One vector is turned by the same rotation once a step. Each row is the vector after some number of steps, and that number follows the row.
The counts run from 0 to 512.
[  8  15 -17   8  14   0  -1 -13   7  -3  -2  -8  19  -3   5  -2 -21   0
  -4   2   4   7   6   4 -10  -4   7  -6   8   2   9  -4  -7 -10  -2  -2
  10  13  -6  -6  -1  -1   4  10  13   7  -2   3   7 -20   1   7  -6  -1
 -16  17   4  -5  19   0 -13  -2   2   7   0  -1   0  -5  17   9 -20  -3
  -9 -13   7   8   0  -2   3  -7  14  -1   0]
158
[ -1   2  -3 -10  -4  -4   0  -7  -3  -8  -4  -7  -1  -2   3  10 -26   5
   2  -6  15  -4  14  -6  -4   1  14   5   5   1   7  -9  -8   6  -3   8
  11  18  -4  -7   3   0  -1  17  10   8   6  -2  14  -1  12   1  -7  -6
  -8   6   1 -13  12   5 -17  -2   5   3   2   9  -3 -10  15  17 -25   4
  -1   4   2  -2  -3 -13   0  10  12   2   5]
62
[ 10  11 -14   3  10   4  -1  -9   0  -9   0 -12   8  -2  10  -1 -21  -4
  -8  -4   5   5   8  -5  -1  -3  16  -7  -2   1   2 -10  -2  -1   9  -3
  14  10 -10   5   7   3   0   1  14   7   2  -4  18 -18  10   2  -6   0
  -5  17   3  -1  18   8  -7  -3 -13  -1   1   4  -1  -4  19  15 -18  -2
  -9 -14   6  -1   0  -2  10   1   5   3  -1]
312
[  0   9 -10   3  13   5   6  -8   1  -6  -2 -13   4  -7 -13  -1 -13  -3
  13 -12  15  -3  -5   1 -12  -9   0  -9   0  -8  -2  -2  -2  -1  -4  -3
   9   3  -5  -9  25  -5  16   9  -6  -2 -10  -8  -5   1   8   8  -7   6
 -16  17  -4  -7   4   0 -21  -4  12  -6   4   6   6  -8  13   8 -21   9
 -10  -3   6   4  -7   7  12 -11   6   2   2]
201
[ -7   8  -6  -7   6 -12   7  -2  -5  -6   2 -11   1 -14   5   7 -20  -7
  -8  -4  11   7  14   5   2   2  10   4  11   2   3  -3  -5   3   3   2
  -1  26  -3  -5  -1   5   4  10  19  -6   9 -11  16  -8   8   5   0   3
 -11  11  -3  -1  16   7 -11  -8   1   2   4   5   1  -1  16  21 -26   5
   3  -2  -3   6   8  -8  -2  -1   4   2   4]
12
[ -1   4  -9  -7   5  -2   4  -1  -4   4  -4  -8  -7   6  -7   6 -32   4
   5  -2  14 -11   1  -7  -2  -2   5  -1   3  -3   1  12  -1   4   0  -8
   3   7   3 -15  10   3   0  11   0  -7   0  -4  12   8  -4  10   2  -1
  -8  12  -9  -6   1  -8 -27  -5   8  -1   3  13   1  -9   9   6 -24   9
   4  -7  12 -11   4  -7   2   5   7   8  14]
378
[ -4   7 -13   4  12  -9   8   6   4   0   2 -12  -3   0   7   6 -23  -7
   3  -6  10   0   2   0   0  -8  14 -12   2  -8   5   6   4   5   1  -4
   0  17  -5  -3  12   5   7   9   6 -13   0  -8  16   6  -4   3   4   4
 -21  14  -3  -7   0   1 -13  -9  -3   2  10   7  -9  -1  17  20 -17   7
   4  -6  11  -1  10  -8   5  -8  -1  12  -1]
70
[ -3   4 -10  -2   7  -4   7   4 -11 -10  -8  -8   4   4 -12   1 -20 -12
  13   1   1  -2   8   1  -4   2  15  -9   2   0  -2   4   2 -15   0  -5
   8   5  -2   6  11  -3  13  10  -1  -8   1  -4   8 -14  12   8 -10  23
  -9   3   0  -4  10   1 -13   0   6   1   4   8   5 -16  12  10 -28   9
   6   6   8   2   1   6  13  -9   8  -8   3]
303
[ 11   7 -19  -6  20 -10  -2   3   4   7   0   0   5  -2  12 -14 -23  -3
  -9   2   8   7   3  -3   4   2  13  -4  -6 -11  -2  -5  -6   0   9  -5
  11   8  -9   8   6   5  -8  -3  10  -1  -2   5  21 -17  -5  -4   3   8
  -7  17  -3   1   7  -2  -2  -5 -21   2   4   7   1  -5  22  14 -18  -3
   2 -17   7  -2   6  -7   1   2   0   5  -4]
28
[  5  -3 -12 -12   3 -18  -2  -1  -5  -4 -11   1  -2   1  -1  -9 -18  -4
  -1  -8   6   0  14  -4  -5   7  10   7  -6  -8  -2 -12 -16  -4  -1   2
  12  11  -8  -2   0   3  -7   9   0   6   2   8  10 -24   5  -9  -1  12
   0   8  -6  -9  14  -1  -7   1  -6   5   1   7   4 -16  14   9 -28   8
  -1   3   0   3   0 -13   4  10   5  -8   0]
344
[ -9  -3  -9 -19   8  -5  11   4  -9   3 -11  -7   0 -11 -14  -5  -6  -2
   9  -9  12   2   2   5 -11   6  -4  14  -3  -7  -6  -5 -20  -2  -4   5
   6   9  -6  -6   9   1  15   9   6  -2  -3  -2  -2  -5   7  10  -6  11
 -10   0  -6  -5  10  -8 -19  -2  21  -7   4   8  12  -8   5   3 -34   2
   7   7   0   6  -9  -7   3  -7  13  -5   2]
349
[  3   4 -11   0   5   0   1  -6  -9 -15  -6 -13  -2   5  -4  -1 -18 -10
   7  -7   4   2   9  -7  -3  -3  11 -12  -2  -3  -1  -3   4  -6   5  -4
  11   6  -7  -2  13  -2   2   2   0   2   3  -5  10 -20  13   1  -9  19
  -2  18  -2  -1  12   3  -9  -4  -4  -3   0   9   7 -14  15  16 -23  18
  -7   0   3   2   1   3  16   2   3  -3   1]
150
[ -3  13 -12   5  17   7  13  -2  -5   0  -3 -16  11 -13  -6  -7  -1  -9
   8  -8   7   6  -7   1 -17  -8  -5  -6   2 -10  -9  -5  -3  -5   1  -3
   7   3  -7  -2  19   2  13  -6   1  -4  -7  -8  -2  -6   7   7 -10  12
 -16  12  -2  -1  10   0 -12  -4   9  -4   0   3   9   0   8   1 -19   2
  -6 -10   0   7 -12   4  16 -20   9   5  -3]
203
[  9   7 -11  -1   8  -1   1  -4  -1  -5  -7  -5  10   2  -1   0 -20  -3
  -4  -3   7   5  14  -1  -1  10  13   4   4   4   0 -12 -12 -10  -1  -3
  14  14  -3  -1  -4  -3   4   5   9   4   2  -1  15 -19   5  17  -8   0
   0   4   7  -9  20  -2 -11   2   5   5  -2   2   0 -15  19   7 -25  -5
  -3  -8  14   0  -6  -8   5   1  18   0   6]
109
[ -2   2  -6 -10  -3 -10  -1  -4  -5  -6  -4  -7  -1  -2   8  11 -27   1
  -1  -3   9  -2  18  -6  -3   2  20   9   3   2   5 -11  -8   1   0   6
  13  19  -5  -5  -3   4  -4  12  11   9   6   1  18 -14  10   0  -5  -2
  -7   3   3 -11  13   4  -9   0   1   4   1   3   1  -7  16  16 -23   3
   2   2  -1   0   2 -10   1   8  13   1   1]
61
[ 15  14 -16   5  20 -12   1   4   9   4   1   1   7   4   3 -10 -20  -3
   5  -1   9   0   2  -3 -14  -4  -6 -10  -2 -16   3   0  -7  -2  -4  -4
   4   7  -8 -14   6   1  -3   1   4   0  -9   5   3 -11  -4  -2   4   2
 -16  19  -7  -6   7  -7 -16  -5  -6   2   3   8  -1  -6  25   3 -21   4
  -6 -17  16   0   5  -7  -2   1   3  -2   0]
337
[ -6  -5  -9 -19  -1  -5   7  -1 -11   2 -14 -12  -9 -16  -5 -14  -8  -3
   8 -14  13   1   5 -12  -8  -2   4   8 -10 -14 -15  -6  -8   7   3   8
   7   9  -9  -4  20  12   3   6 -10  -2  -5   2   4  -4   5  -7  -1   9
  -1   9  -6  -8   0  -3 -11   0   7  -5   8   8   9  -7   7   8 -24  11
   2  13 -11  -1  -6  -7  13  -1   6   3  -1]
194
[-13  10  -8 -15  10  -1  11   4  -4  12  -4 -16  -3 -19   6   0 -11   4
  -1  -8  18   3  -2  -9  -6  -4  -1   9   3  -4  -7   1  -8  10   5  -3
  -1  14  -5  -9  12  16   2  -3   9  -8   0  -7  14   6  -3   8   5  -1
 -14  12 -10  -1   2  -7 -17 -11   9  -2   3   6   7   4  10  11 -19   1
   7  -7 -11  -5  -2 -13   3 -10   8  17   2]
324
[  4   1  -7  -7  -3   8   6  -8   0   3  -8 -11   7  -2   9  -5 -16   8
  -2 -10  13   0   2  -8  -5  -3  14   3  -4   3  -5 -14  -4   9   1   6
  20  11 -11   2  16   5   2   6   3   8  -4   6  12  -5   5   3  -8  -8
  -2   8   8 -13   5  -1 -11   0   2  -2   6   2  -3  -8  16  10 -14 -11
 -11  -6   1  -7 -15  -9  14  -6  18  16  -2]
315
[-11   6  -8 -14   6  -9  10  11 -13   9  -8 -11  -1 -11  12   1 -16  -3
   3  -4   8   5  13  -8   0  -1  16   2   9   2  -5   0  -7   0   7  -4
   3  14  -4   1   0  15   1  -3  14 -11   6  -1  25  -7  -1   3   2  10
 -13   2  -6   3   7  -5 -10  -6   2   5  -1   9   4  -1  11  13 -20   5
  12  -4  -8   0   4 -10   6  -8   9  11   0]
221
[  2   9 -12   0  16 -13   4  10  -4   4  -6  -6   1   0  13 -12 -19  -8
   6   3   1   2   5  -8  -4  -5   8 -14   0  -8   1   6   0  -9   6 -11
   3   5  -5  -5   6  14  -3  -7   2 -12  -4   4  13 -16  -3  -5   3  19
 -15  13  -9   4   4  -7  -8  -8 -12   5  -3  15   6  -7  17  12 -15  13
   2 -13   6   5  13  -2   6  -9   2   7  -2]
384
[ -3   3 -12 -10   4  -7   3   7 -11  -1  -5 -11  -9   7   6   6 -25  -4
   6  -3   7  -3  13 -15   1   0  16  -6   0  -4  -3   9   3  -1   9  -9
   6  10   1  -6   5   9  -7  -1   3  -9   3  -1  23  -5   1   1   2  12
  -7  12  -8  -1   2  -2 -13 -10  -8   3   2  16   1  -9  14  17 -18  18
   2  -6   3 -10   9  -4   8   5   0   9   6]
328
[  9   0 -13 -11   9 -19   2  -5   6  -1  -5  -7  -8 -11  -1 -16 -19  -7
  -7 -10  10   6   3  -1   4   4   4   7  -1 -14  -3  -8 -11   0   3   2
   5  13  -6  -9   8   5  -5  15   2  -2   3  -1  13 -15  -1 -11   4   8
  -2  20  -6  -3   9   1  -9  -3  -4  -4   7   6   5  -6  20  11 -26  11
   4   2   2   5   9  -6  -1   7  -6  -4   6]
191
[ -4   3  -3 -17  -2   6  12  13 -11   3   0 -13  -8  -3   4  12 -14   1
  11 -11  14 -14   0 -13  -9 -11   9   3  -2  -6  -6   0   3  17   5   1
   8  10  -3  -4  17   6   5  -4   7  -5  -2  -4  18   7   4   7  -3   0
  -9   2  -7  -7  -6  -1 -16 -13   0  -9   5  14   2   0   9  13 -20   3
   0  -3   2 -12  -8 -12  14   0   8  15   3]
121
[ -6   1  -4 -12   2  10  12   6 -16  -7  -6 -13  -4  -8  -7   6  -5  -6
  14 -10  14  -6   4  -3 -14  -7   4   5  -5  -7  -8  -6  -5   8   3   5
  12   6  -7   1  20   0  14   1   3  -1  -3  -7   4   1  17   8 -12   8
  -7   3  -7  -6   6   0 -14  -6  13 -12   4   9  11  -5   6  11 -26   3
   1   6  -3  -1 -14  -1  17  -4   9  -3   0]
405
[ 11   4 -15  -1  17  -8  10   9   8  12  -7  -3   5  -3   7 -16  -8   0
   8  -8  13  -3  -5  -8 -15  -8  -4  -4 -10 -19  -4 -11  -6   2   1   0
   7   5 -14  -7  11   8   0  -2  -1  -1 -13  11   1  -1  -9  -7   4  -1
 -17  14  -8 -10   0 -12  -7  -5  -7  -3   9   7  -3   0  18   2 -12  -2
  -6  -9   8   0  -1 -11  10 -10   6  17  -3]
234
[ -4   1 -11 -13  14 -11  10   8  -7   0 -11  -5  -1  -8 -16  -9  -9 -10
   3  -2  10   5   0   4  -4  11   3   8  -1  -9 -14  -2 -19 -12  -2  -2
   3   6  -2  -1   6   3   9   7   1  -9   1  -2   5 -12   2  10  -7  18
  -2   1  -4  -3  11  -7 -15   1  13  -7   5   9  12 -10  11   3 -35   0
  12   5   1   5  -4  -2   6  -8   9  -6   4]
245
[ -1   2 -12  -9  10 -17  11   2   0   7 -10  -7   2 -17  -2 -18   2  -7
   3 -16  11   6   7   2 -12   2  -3  12  -3 -13  -9 -14 -21  -2  -4   8
   7  16  -8 -11   7   7   6  11   0  -3  -8   6  -5  -7  -2  -1   4   4
  -9   7  -4  -6  10  -5  -5   0  11  -2   3   1   9  -5   8   2 -25  -1
   2   3  -3   9  -7 -14   6 -12   8   6   0]
397
[ -3   2  -7 -10   2   6   4  10 -11   7  -6  -7  -3   1   6   8 -20   8
  17  -5  13 -16  -1 -17 -15  -8   5  -3  -5  -9  -1   4   3  12   6  -2
   9   4  -8  -6  20   6   2  -6   3  -1  -6  -1  12   8   7   4  -7   2
 -17   0  -7  -8  -5  -5 -21  -9  -2  -6   4  14   1  -1  11  14 -18   2
  -1  -4   4 -12  -3 -10  13   2   9   9   3]
226
[-15   6 -10 -16   7  -3   6   2  -4  17 -10 -15  -3 -18   4  -5 -15   8
   7  -4  15   1  -1 -12  -7  -8   2   4  -1  -8  -6   6  -6   8   5   0
   4  10  -3  -9  18  19   1   1   4  -7  -5   1  11   8  -6  -1   3   2
 -19   9 -12  -1  -5 -10 -15  -7   5  -5   5  14   9   4   7   9 -16   4
   6  -5 -12  -2   2  -9   1  -7   7  15   1]
429
[  1   9 -15  -1  15  10  11   0   0   3  -9 -10  18  -7  -1  -6 -12  -1
   3  -3   6   6  -1   1 -14   1   6  -2   4   0  -8  -9  -9 -11  -2  -4
  20   5  -7   4  12   3  14  -3   4   1  -4   2   9  -9   2  16 -11   3
  -8   1   7  -8  14  -6  -9   0   9  -1   1   1   3  -6  13   3 -17 -14
  -6 -13   7   0 -16  -4  15 -20  22  10  -1]
260
[-14  12  -7 -10  14  -6  12  15 -10  13  -3  -8   7  -6   3  10 -16  -1
  10   5   9  -2   4   0  -6   2   5  -1   6  -2   0   9  -7  -1   4  -7
  -3  10   0  -2   3   8  10  -4  13 -13   1  -4  12   2  -2  13  -1  12
 -22  -4  -8  -3   5 -11 -15 -10   7   0  -1  12   4   0   9  13 -26   0
  11  -8   4  -1   1  -7   0 -15  15   5   1]
172
[  6   1 -10  -5  10   4  11  10  -7  10 -11  -3   1   7  -8  -9 -11   0
  18  -8   8  -8  -8 -14 -20  -4  -1  -5  -6 -12 -11  -1  -3  -3  -1  -5
  12   1  -6  -9  16   5   4  -5 -11  -2 -14   8   5   2  -3   4  -3   9
 -10   4  -6  -8  -2 -13 -19  -4   2  -3   3  12   4  -9   9  -2 -17   2
  -8  -8  11  -9  -9  -7  19 -11  15  13   2]
437
